[[132 119 127]
 [117 128 122]
 [115 118 137]
 [149 108 134]
 [127 121 147]
 [133  99 131]]
=>
[[117 128 122]
 [132 119 127]
 [133  99 131]
 [149 108 134]
 [115 118 137]
 [127 121 147]]

[[132 122 130 121 134 130 133 120]
 [113 118 127 122 135 122 111 133]
 [146 122 121 134 130 139 129 106]
 [139 134 131 146 126 135 121 127]
 [128 129 136 127 141 124 128 120]
 [128 130 125 133 117 131 119 138]]
=>
[[146 122 121 134 130 139 129 106]
 [128 130 125 133 117 131 119 138]
 [113 118 127 122 135 122 111 133]
 [132 122 130 121 134 130 133 120]
 [139 134 131 146 126 135 121 127]
 [128 129 136 127 141 124 128 120]]

[[130 137 120 129 129 138 133]
 [131 136 135 121 134 126 130]
 [128 124 121 120 129 129 125]
 [129 137 127 121 135 106 111]]
=>
[[130 137 120 129 129 138 133]
 [128 124 121 120 129 129 125]
 [129 137 127 121 135 106 111]
 [131 136 135 121 134 126 130]]

[[133 134 123 132 130 124 130 146 131 113 111 110]
 [128 116 126 130 148 114 109 146 104 134 133 126]
 [137 116 118 116 123 127 137 132 114 123 126 115]
 [134 141 127 142 135 147 116 135 112 142 153 116]
 [118 132 137 145 137 130 119 134 136 133 128 125]]
=>
[[137 116 118 116 123 127 137 132 114 123 126 115]
 [133 134 123 132 130 124 130 146 131 113 111 110]
 [128 116 126 130 148 114 109 146 104 134 133 126]
 [134 141 127 142 135 147 116 135 112 142 153 116]
 [118 132 137 145 137 130 119 134 136 133 128 125]]

[[126 128 131 129 132 156 128 130 133]
 [127 141 128 128 125 128 129 129 129]
 [124 131 142 128 129 141 128 129 128]
 [127 127 132 128 132 128 128 126 123]
 [119 130 122 129 123 141 129 128 131]]
=>
[[119 130 122 129 123 141 129 128 131]
 [127 141 128 128 125 128 129 129 129]
 [126 128 131 129 132 156 128 130 133]
 [127 127 132 128 132 128 128 126 123]
 [124 131 142 128 129 141 128 129 128]]

[[116 134 135 113 109 112 128 131 131 111 141 134 128 113]
 [119 128 128 133 154 156 124 135 122 129 126 124 129 150]
 [136 135 133 133 115 130 128 129 133 123 134 123 128 123]]
=>
[[119 128 128 133 154 156 124 135 122 129 126 124 129 150]
 [136 135 133 133 115 130 128 129 133 123 134 123 128 123]
 [116 134 135 113 109 112 128 131 131 111 141 134 128 113]]

[[139 141 114 131]
 [134 122 144 122]
 [122 131 119 144]
 [142 139 129 130]
 [110 131 118 134]
 [133 112 133 129]
 [123 106 130 123]]
=>
[[139 141 114 131]
 [110 131 118 134]
 [122 131 119 144]
 [142 139 129 130]
 [123 106 130 123]
 [133 112 133 129]
 [134 122 144 122]]

[[126 157 130 135 121]
 [132 144 136 110 117]
 [124 149 118 132 125]]
=>
[[124 149 118 132 125]
 [126 157 130 135 121]
 [132 144 136 110 117]]
---
[[126 147 131]
 [113 118 127]
 [123 109 126]
 [131 112 126]
 [126 141 130]
 [122 104 125]
 [112 114 126]
 [125 140 130]
 [116 128 128]
 [144 130 128]
 [116 117 127]]
=>
[[126 147 131]
 [126 141 130]
 [125 140 130]
 [144 130 128]
 [116 128 128]
 [113 118 127]
 [116 117 127]
 [112 114 126]
 [131 112 126]
 [123 109 126]
 [122 104 125]]

[[157 141 115 101 110]
 [105 103 122 148 158]
 [130 128 125 122 122]
 [128 118 115 123 137]
 [117 114 121 131 137]
 [122 116 120 130 141]
 [125 122 122 125 129]
 [146 135 118 110 115]
 [130 120 115 120 131]
 [126 125 129 135 136]
 [109 115 132 147 147]]
=>
[[157 141 115 101 110]
 [146 135 118 110 115]
 [130 128 125 122 122]
 [126 125 129 135 136]
 [125 122 122 125 129]
 [130 120 115 120 131]
 [128 118 115 123 137]
 [122 116 120 130 141]
 [109 115 132 147 147]
 [117 114 121 131 137]
 [105 103 122 148 158]]

[[140 114 119 134 128 122]
 [125 128 128 135 128 133]
 [124 125 131 133 134 142]
 [107 106 123 145 139 143]
 [152 123 151 111 103 129]
 [122 155 116 123 129 107]
 [146  99 133 119 107 121]
 [117 148 119 126 133 105]]
=>
[[122 155 116 123 129 107]
 [117 148 119 126 133 105]
 [125 128 128 135 128 133]
 [124 125 131 133 134 142]
 [152 123 151 111 103 129]
 [140 114 119 134 128 122]
 [107 106 123 145 139 143]
 [146  99 133 119 107 121]]

[[123 126 122 125 124 133 120 122 133 121 135 125]
 [123 157 131 125 129 111 126 115 139 121 145 139]]
=>
[[123 157 131 125 129 111 126 115 139 121 145 139]
 [123 126 122 125 124 133 120 122 133 121 135 125]]

[[127 131 144 111 136 130]
 [148 129 148 106 106 137]
 [104 145 153 101 121 117]]
=>
[[104 145 153 101 121 117]
 [127 131 144 111 136 130]
 [148 129 148 106 106 137]]

[[124  98 124]
 [118  99 120]
 [126 116 148]
 [115 130 124]
 [123 125 118]
 [122 105 132]
 [131 120 122]
 [123 111 138]
 [116 126 121]]
=>
[[115 130 124]
 [116 126 121]
 [123 125 118]
 [131 120 122]
 [126 116 148]
 [123 111 138]
 [122 105 132]
 [118  99 120]
 [124  98 124]]

[[107 117 122 130 137 137 113 118 129 117 108 146 127 128 128 121]
 [128 120 118 142 156 119 127 118 128 123 139 118 128 131 131 123]]
=>
[[128 120 118 142 156 119 127 118 128 123 139 118 128 131 131 123]
 [107 117 122 130 137 137 113 118 129 117 108 146 127 128 128 121]]
---
[[128 136 130 126 133 101]
 [129 132 132 125 139 120]
 [128 136 128 125 133 101]
 [128 137 129 123 132 102]]
=>
[[133 101 128 136 130 126]
 [139 120 129 132 132 125]
 [133 101 128 136 128 125]
 [132 102 128 137 129 123]]

[[124 126 124 122 116 127 106 132]
 [124 126 124 122 115 127 105 133]
 [124 126 123 121 115 127 105 133]
 [124 125 122 121 115 127 104 134]]
=>
[[106 132 124 126 124 122 116 127]
 [105 133 124 126 124 122 115 127]
 [105 133 124 126 123 121 115 127]
 [104 134 124 125 122 121 115 127]]

[[142 114 141 125 125]
 [153 114 152 125 115]
 [110 137 110 129 143]]
=>
[[125 125 142 114 141]
 [125 115 153 114 152]
 [129 143 110 137 110]]

[[121 127 123 150 146 136]
 [116 130 126 132 110 125]
 [135 124 115 129 150 129]
 [113 128 133 127 114 119]]
=>
[[146 136 121 127 123 150]
 [110 125 116 130 126 132]
 [150 129 135 124 115 129]
 [114 119 113 128 133 127]]

[[120 126 125 130 125 119 121]
 [129 117 124 121 130 131 126]
 [123 137 124 137 134 119 118]
 [117 120 129 131 123 116 122]
 [124 142 126 145 137 106 121]
 [128 136 118 129 134 127 120]
 [121 137 128 143 133 106 118]
 [127 134 128 134 133 128 123]
 [131 128 123 125 131 120 130]
 [124 129 128 136 130 108 122]
 [123 121 121 124 129 133 122]
 [118 119 127 129 125 124 117]]
=>
[[119 121 120 126 125 130 125]
 [131 126 129 117 124 121 130]
 [119 118 123 137 124 137 134]
 [116 122 117 120 129 131 123]
 [106 121 124 142 126 145 137]
 [127 120 128 136 118 129 134]
 [106 118 121 137 128 143 133]
 [128 123 127 134 128 134 133]
 [120 130 131 128 123 125 131]
 [108 122 124 129 128 136 130]
 [133 122 123 121 121 124 129]
 [124 117 118 119 127 129 125]]

[[126 135 139 132 121 125 134 119 131 128]
 [125 131 141 125 135 117 131 116 131 154]]
=>
[[131 128 126 135 139 132 121 125 134 119]
 [131 154 125 131 141 125 135 117 131 116]]

[[123 122 131 116 128 122 119]
 [128 122 149 124 128 134 137]
 [103 112 117 137 131 149 134]
 [116 122 120 131 139 124 137]
 [131 115 130 136 144 136 146]
 [139 121 140 142 127 141 123]
 [146 127 130 129 123 133 112]
 [127 139 126 124 125 126 120]]
=>
[[122 119 123 122 131 116 128]
 [134 137 128 122 149 124 128]
 [149 134 103 112 117 137 131]
 [124 137 116 122 120 131 139]
 [136 146 131 115 130 136 144]
 [141 123 139 121 140 142 127]
 [133 112 146 127 130 129 123]
 [126 120 127 139 126 124 125]]

[[122 119 116]
 [115 108 128]
 [118 107 126]
 [133 119 139]
 [112 126 152]
 [116 116 137]
 [135 136 148]]
=>
[[119 116 122]
 [108 128 115]
 [107 126 118]
 [119 139 133]
 [126 152 112]
 [116 137 116]
 [136 148 135]]
---
[[156 102 158 100]
 [110 153 100 134]]
=>
[156 153]

[[106 102]
 [139 135]
 [124 126]
 [116 115]]
=>
[106 135]

[[124 136 131 145]
 [122 139 133 152]]
=>
[124 139]

[[154 156 129]
 [134 154 126]]
=>
[154 154]

[[109 120 133 135 118]
 [107 119 134 137 117]
 [106 118 135 138 116]
 [113 123 128 128 120]
 [110 121 132 133 118]]
=>
[109 119 135 128 118]

[[145 153 120 139]
 [138 154 123 136]
 [124 129 133 127]
 [120 151 136 132]
 [128 125 131 130]]
=>
[145 154 133 132]

[[105 127 138]
 [113 127 121]
 [146 137 141]
 [140 135 130]
 [130 141 113]]
=>
[105 127 141]
